Each row is where one point has got to under a steady rotation. How many ticks took it there?
The counts run from 0 to 70.
[ 86  81 150  97 106 157 148  99 153 105  71 117 110 137 162 143 119 135
  78  87 102 132 162 121 157  83 143 149 125 137 106 129 152 141 165] | 13
[101 111  97 109 102 130 169 122 115 153 100 125 144  95 107 105 136 116
 195 135 135 127 121 118 148 119  90  82  72 134 119 145  86 186 160] | 62
[127 129 129 156 128  88 124 103  70 149 100 142 180  99  94 122 166 155
  98 141 119  95 153 128 168 140 132 110 122 136 125 121 141 175 118] | 50
[114  99  75 134 128 143 157 139  73 168 112 112 137 100 120 127 146 115
 126 163 178 149 122 140 151 112 108  72 126 154 148 166  99 156 125] | 58
[101 106 177 120  91 118 144  92 134  78  75 133 154 150 149 108 126 146
  91  84  81 143 131 105 132 149 146 180 103 125  67 100 192 136 160] | 16
[112 128 138 124 121 152 176  96 117 118 153 101 132 109 102 157 157 149
 120 140  85 105 153 155 127 173 111 115 116 166 136 132  92 207  80] | 68
[192 140 158 112 114 179  91 168 159  79 130 140  88 149 113  99 159 125
 110 109 131 167  79  98 108 123 131 112 152 138  86 115 111 125 127] | 5
[138 108 102 135 126 129 100 182 101 145  74 133 125 147 114 110 133 107
 114 120 194 164  96 129 130  78 147 146 123 110  65 146 163  99 155] | 26
[136 126 152 121 111 136 101 136 117 135 111 138 132 165 130  95 153 154
 129  56 120 138  74 126 143 157 136 119 159 106  83 119 129 108 149] | 1
[108 130 139 146 107 107 184 112 107 110 135 122 131 137 112 153 188 147
 157 167 108 121 185 137 166 157 100 118 120 188 154 164  84 178  71] | 69
[ 96 110 103 144 114  65 148  86 109 143  58 148 194 127 121 121 123 130
 131 137 145 119 167 132 190 126 123 126  87 136 121 130 168 161 118] | 47
[121 116 124 117 114 150 136 143 111  72 112 139 100 113 119 154 153 191
  97 166 149 173 174 141 138  93 142 136 122 207 108 160 112 175  89] | 39
[159 126 142 141  87  75 114 125  77 135 108 161 181 127  87 137 177 141
 110 164 147 117 158 106 167 139 138 142 101 124 132 142 126 136 108] | 51
[101 138 134 131 101 131 154 113 130 142 119 112 162 142  74 157 118 123
 159 107 105 129 141 152 120 158 104  86  83 164 106 143 122 213  96] | 67
[117 117 103  86 117 153 134 176 105 183 111 126 141 104 116 111 141 123
 179 127 207 140 106 119 137 106 107  99 126 151 113 179 117 157 110] | 59
[176 128 144 123  93 193 130 133 166  72 130 144  64 149 164  97 196 174
 132 126 141 148 108  95 153  86 133 107 155 155 102 166 109 147 154] | 6
[ 66 104 121 131 156 119 160 103 121 155  57 140 151 113 107 128  88 108
 101 124 111 142 150 175 108 130 135 164  96 150  72 127 171 154 106] | 45
[103 109 119 153 140  96 116 114  88 159  74 149 187  90  73 121 147 155
  87 122 120 115 137 125 108 168 134 156 113 142 109 115 152 171  94] | 49
[121 146 159 160 103  94 129  96 147 104  87 152 119 157 134 106 143 153
  79 132  89 116 174 105 179 135 124 161 135 142 126 124 184 111 177] | 17
[ 57 106 110 113 134 137 139 114 122 118  83 115 121 117 129 131  92 156
  71 171 113 185 152 178 118  90 139 132 107 171 101 155 166 150 105] | 42
[123 110 108 117  84 146 105 149 102 112  82 142 155  78 124  95 145 126
  98  88 150 133  97 121 158 122 138 129 100  97  56 121 145 176 164] | 31
[ 93 117 141 133  96 101 146  98 175 123  70 142 107 189 128 129 104 123
  92 102 107 139 112 123 129 118 124 161 122 138 107 122 141 138 157] | 15
[159 108 148 129 110 162 128 156 165  91 121 150  72 184 134 134 152 138
 145 133 162 169 100 106 133  88 136 146 138 129  91 180 114 116 158] | 7
[125 148 132 151 120 125 107 144 101 144  84 150 121 127  85 139 161 144
  73 133 151 194 105 123 132 111 161 174 143 152  83 144 170 114 119] | 23
[ 92 119 123  90  88 148 178 120 133 131 109 119 137 103 116 101 141 150
 159  98 114  96 126 139 122 167  99  89  85 137 120 113 120 202 114] | 64
[ 96 114 150 149 126  93 169 100 138 107 126 132 128 181  74 171 161 124
 156 153 119 141 137 132 127 164  86 135 105 177 123 139  94 152  59] | 70
[123 132 101 138 153 140 111 175  68 166 102 150 141 107  78 133 160 133
 129 164 179 158  98 166 100 130 136  89 110 181  90 165 136 138  79] | 56
[140  98  90 143 103  88  97 157  93 143  97 159 132 116 133 115 155 124
 106 139 188 162 119 120 167  92 143 134 138 143 118 151 131 122 124] | 25
[ 98  86 111  95 103 173 152 148 108 163 106  96 127  60 120 103 136 160
 124 142 153 120 127 126 153 116 126  92  82 133 128 143 119 181 140] | 61
[176 143 154 124 106 136  92 159 140 106 112 142  94 182  96 119 162 119
 151  97 158 156  89  88 111 129 137 147 164 124  72 146 111 115 140] | 4
[132 129 109 135 106  96 159 110 117 138 114 132 148 131  97 147 136 102
 174 124 104 120 143 113 155 168  60 125  94 138 105 163  94 204  85] | 66
[104 106 136 157  97 120 172  91 170  97  75 122 127 188 170 127 113 123
 114 120 102 148 140 106 191  86 145 165  99 136 112 154 148 141 170] | 14
[116 120 126 111  69 139 146 145 166  67 102 161 134 100 124  98 177 192
 123 118 115 149 141 106 159 156 119 125 109 143  70 130 107 191 107] | 35
[169 129 145 112  81  77 115 115 120 170 117 141 150 170 128 111 138 118
 123  81 141 142  67  89 159 123 125 166 147  73 103 121 131 110 160] | 0
[113 115  95 123 116 119 101 162 126 145  82 131 132  90 122  83 101 132
 150  93 150 159  74 120 142 123 126 138 110 112  71 151 156 154 144] | 30
[140 131 106 146 100 132 154 151 137  84  87 164  91 154  87 166 179 148
 144 114 103 173 100 116 118 126 108 140  93 142  86 170 105 176 103] | 37
[149 148 127 133 131 113 101 145  85 124  92 145 161  90  62 118 184 147
  95 149 148 121 118 134 129 171 111 111 137 161 113 118 133 136  83] | 53
[125 122 151 113 114 165 141 137 150  91 108 128  84 172 133 136 141 126
 126  95 136 195  91 133 114  85 127 152 133 148  74 139 126 124 144] | 8
[109 133 113 112 119 139 162 134 128  74  98 132  96 127  90 141 142 160
 101 149 120 171 129 141 104 117 123 144 124 180  66 137 115 171  89] | 38
[145 133 131 169 110 125 117 104 118 106  78 165 157 144  87 103 180 181
  55 120 112 130 140 127 137 146 159 161 133 168 103 123 144 117 114] | 20
[149 135  90 135 105 130 128 165  67 155 131 133 150 118 106 118 197 152
  77 168 180 122 142 118 178 129 111 106 148 169 133 162 121 141 108] | 54
[108  97 143 124 102 139 162 129 166 110 120 107  71 178 129 130  99 111
 123 113 132 186  96 132 129  51 125 187 126 142  85 168 149 118 157] | 11
[ 79  97 131 139 122 108 150 106 109 130  82 118 180  76 138 121 108 179
  76 127  90 135 179 164 150 116 123 132 100 150 120 102 145 149 132] | 46
[128  99  54 142  84  97  84 147 118 163  73 141 153 117 155  97 122 148
 121 115 200 188 118  95 154  80 114 143 128 112 105 150 160 148 168] | 29
[110 115 128 116  95 122 147 119 115 121 121 121 134 128  98 112 157 155
 158 122  99  93 150 139 160 163  85  84  86 129 137 154 105 225 128] | 65
[163 136 147 180 101  99  95 137 109 134  68 159 108 165  86 148 150 114
  99 148 149 164 113 126 138  95 154 172 147 147  99 133 118  84  89] | 22
[126 128 126 165 119 153  99 142 106 127  97 130 134 137 155 108 181 149
  68 138 179 170 137 128 137  80 151 112 144 154 131 137 164 105 131] | 24
[ 86 101 117 135 117 130 162 128 135 101  76 167 101 114  95 172 138 133
 133 173 151 169 150 102 164  77 117 132  93 188  98 166 118 157  84] | 40
[ 82  70 136  94 126 151 150 117 165 111  80 114  96 185 144 123  93 121
 109  99 105 135 116 113 119 114 144 156 127 130  78 153 164 143 158] | 12
[121 139 158 161  76  88 109  77 160 112  85 174 129 174 121 122 135 108
 111 135 108 132 158 109 143 131 133 183  97 135  99 122 132 123 136] | 18
[119 137 159 174 111 100 101  98 130  89  81 150 145 169  98 154 138 124
  93  99 123 141 127 128 111 147 142 196 134 149  78 123 166 106 128] | 19
[125 102 142 109  97 157 141 130 156 105 117 125  83 137 174 115 132 131
 134 131 156 161 129 126 165  61 147 118 106 174 112 162 127 135 153] | 10
[128 125 101 153 130 126 128 165  79 152 121 136 120 118  86 147 164 118
 138 169 212 166 121 114 146 125 126 119 140 137 143 159 110 145  78] | 55
[133 111 137 107 135 182 158 146 182 103 121 117  59 150 132 110 157 132
 106 123 127 171 120 150  88  75 142 116 137 156  63 126 135 131 174] | 9
[134 136 112 138  98  78 121 154  91 152 106 157 181 112  28 132 155 149
 112 108 178 145 122 121 127 172 107 127 151 135 100 128 141 133  75] | 52
[ 85 109 121 125 177 127 138 122 128 114  70 129  87 140  92 134 132 121
 111 153 112 188 147 157  79  91 109 157 111 185 101 175 126 158  81] | 41
[136  83  93 136 139 139 124 145  81 176  84 119 110  76 120  96 114 130
  82 122 170 175  77 138 112 101 149 114 145 145  83 136 180 138 169] | 27
[ 87 102 121 146 128 110 137 115 107 127  69  97 141 105 127 135 127 149
  82 169 125 155 170 138 147  55 127 123  79 179 143 168 163 145 105] | 43
[109 116  83 133 168 182 111 153  70 133  99 113 147  64 104 116 167 156
 101 124 176 138 111 158 116 127 132  79 132 173  98 132 123 129 103] | 57
[ 83 108 107 115 121 108 161 145 124 148  99 102 152 128  84 110 117 115
 166 102 121 120 105 125 142 161  74 112  84 144  90 163 107 186 117] | 63
[129 109  98 151  96 121 121 158 158  77 101 174 124 126 110 122 177 156
 158 155 120 181 135 100 156 129 122 143 107 162 100 141 108 195 124] | 36
[155  90  79 144  85 145 131 153 137 128  87 130 145 125 131  91 153 166
 142 101 120 146 145  94 175 117 130 127 101 114  97 134 126 169 144] | 32
[119  97 113 113  88 144 123 147 149  90  80 151 134 138  98 117 123 144
 118 102 132 180 111 107 118 162 121 122 119 121  63 132 127 168 108] | 34
[183 135 162 124  81 171  95 123 155 115 147 145 111 167 164 115 190 139
 104  70 133 137  96 102 156 138 115 105 164 113  94 129 121 122 176] | 2
[ 93 119 132 171 114  49 127  97  85 155  71 135 181 121  76 139 125 117
 129 129 129 139 149 123 146 152 117 171 100 139 109 141 154 175 115] | 48
[105 123 108 131  80 108 131 156 127 147  89 157 148 145 136 133 153 142
 175  98 126 180 102  90 159 135 125 139  94 112  77 155 131 178 130] | 33
[162 149 143 179 119 107  93 112 101  95  88 170 140 157 129 143 177 144
  61 150 139 142 171  90 170  90 157 177 117 139 130 127 136 110 116] | 21
[104 108  95  96 143 167 145 151  81 177 101  79 130  74 116 119  98 130
 130 102 172 124 113 153  96 127 126  76 104 158  96 136 119 202 119] | 60
[176 140 142 123  93 140  97 146 153 105 138 164 135 175 136 102 174 112
 136 108 154 117  91  91 159 136 133 118 150 102 103 142 123 111 142] | 3
[121  93  91 115  88 168  91 134  94 157  69 105 128  87 157  85 146 154
  98 100 193 162 112 112 165  89 120 101 137 125  82 145 175 132 180] | 28
